128 stands for zero in the data rows.
Here are some points:
[142  95 115 135 136 166 134 105 102 133  69 129]
[128 159 123  76  86  99 129 142 168  54 114 109]
[  4 159 143  90 123 120 177 255 168 104 106 167]
[111 159  69 119 137 160 124 130 102 140 138 115]
[120  95 144 167 150 138 151 143 102 136  97 143]
[160 159 128 169 141 122 147 118 102 118 149 132]
[124  95 103 143 101 144 120 135 102 163 138 180]
[ 48 159 174  84 163  90 200 197 168  84 106 211]
[140  95  96 110 125 136 113 113 102 167 121 108]
[133 159 124 136 135  86 144 117 102 163  73 130]
[128  95 107 127 137 112 161 141 168 139 125 111]
[156 159 147 119 120  94 130 117 102 133 105 120]
[124 159 111 122 143 146 127 124 102 137 135  99]
[119  95 161 121  83 154 142 158 102 140 166 146]
[107 159 150 113 130 120 140 164 168 142 106 136]
[163 159  87  95  83  70 141 102 102 111 117 104]
[156 159 121 109 131 143 129 130 102 100  63  91]
[135 159 134 104 100 164 161 116 102 132 109  96]
[109 159 150 181 179 129 171 162 168 137 120 144]
[139  95 156  98 108 100 128 151 168 165 131 134]
[150 159 167 104  98 155 153 132 102 150 110 100]
[161  95  76  90 119 142 149 176 168  96 139 165]
[169 159 111 148  63  90 134 109 102 101  94 100]
[125 159 122 143 135 134 130 120 102 130 127 129]
[134 159 133 159 133  84 109  94 102 147 138 145]
[178 159 135  99 117  66 136 127 168  88 103  88]
[126  95 136 135 129 106 141 161 168 124  85 120]
[148 159 181 116  98 120 148 144 168 119 130 151]
[ 92 159  96 151 118 161  86 130 168 154 145 103]
[110 159 181 170 184 197 143 161 168 138 136 255]
[135 159 114 145 112 107  75  87 102 124  95 108]
[116 159 145 100 139  94 136 140 102 121 103 108]
[ 21 159 239 185 167 160 231 249 168 110  73 137]
12 more points follow, each with its number after it:
[ 69 159 109 147  90 109 152 188 168 116 120 114] 0
[156 159  97 143 151 147 113 110 102 171 122 102] 1
[138 159 171 174 116 131 110 145 102 130 156 140] 2
[153 159 123 165 128 121 114 125 168 129 135 161] 3
[161  95  85 131 139 147 111 115 102  99 142 100] 4
[116 159 121 132 112 104 126 131 168 136 127 121] 5
[145  95  61 132 134 131 125 122 168 127 114 118] 6
[161 159 136 104  86  61 125 119 102 141 151 108] 7
[132 159 142 137 152 151 107  97 102 126 144  97] 8
[ 74  95 108 115 150 158 167 178 168 146 139 190] 9
[ 17  95 134 143 130 166 189 173 168 138 121 189] 10
[127 159 131 124 160  67 149 141 168 106  99 128] 11
Which two of these numbered points are nearest to each point below, ignoring the direction in which the first points spread most? Their numbers follow each, nearest first.
[134  95 125 155 122  42 136 136 168 102  93 128] > 11 5
[104 159 115 153 117  78 140 139 168 123 123 103] > 5 0
[ 67  95 123  61 158 111 130 206 168 155 161 222] > 9 6
[ 90 159 164  88 143 134 172 178 168 122 106 122] > 5 11
[152 159 136 136 178 157 101 103 168 113  99 174] > 3 8
[141 159  90 150 162 120 130 112 102 148 110  86] > 1 8
[130  95 133 110  76  60 125 133 102 158 124 106] > 7 5
[ 81 159 190 143 126 103 192 192 168 106 174 138] > 7 5
[140  95 101  98 140 119 141 128 168 123 110 120] > 6 9
[137 159 116 139 101 151  99 127 102 131  98  95] > 1 8
[145  95 117 124 154 114 141 140 168 125  99 124] > 6 4
[129  95 129 154 130 165 117  87 168 133 104  88] > 6 4
[119  95 128 192 125 100 161 156 168 139 105 147] > 6 3
[167 159 115  43 162 106   0  92 102   0 103  82] > 11 8
[172  95 138 120 176 182 134 130 102 121 136 143] > 4 8
[115 159 126 114 111  98 139 152 168 109 115  94] > 5 0
[ 96 159 168  73  65 118 114 110 102 107 149 106] > 7 5
[112 159  96 102 166 155  91  99 102 110 144 121] > 8 1
[148  95 164 159 127 136 127 112 102 155 131 125] > 2 8
[119  95  70 130 121 160 127 154 102 138 167 171] > 9 4
[114  95  76  79  61 201  61  60 102 121  77 135] > 10 9
[155 159  99 128 134 119 131 111 102 128 148 106] > 1 8
[144 159 137 154 107 145 145 134 102 136 118 135] > 2 1
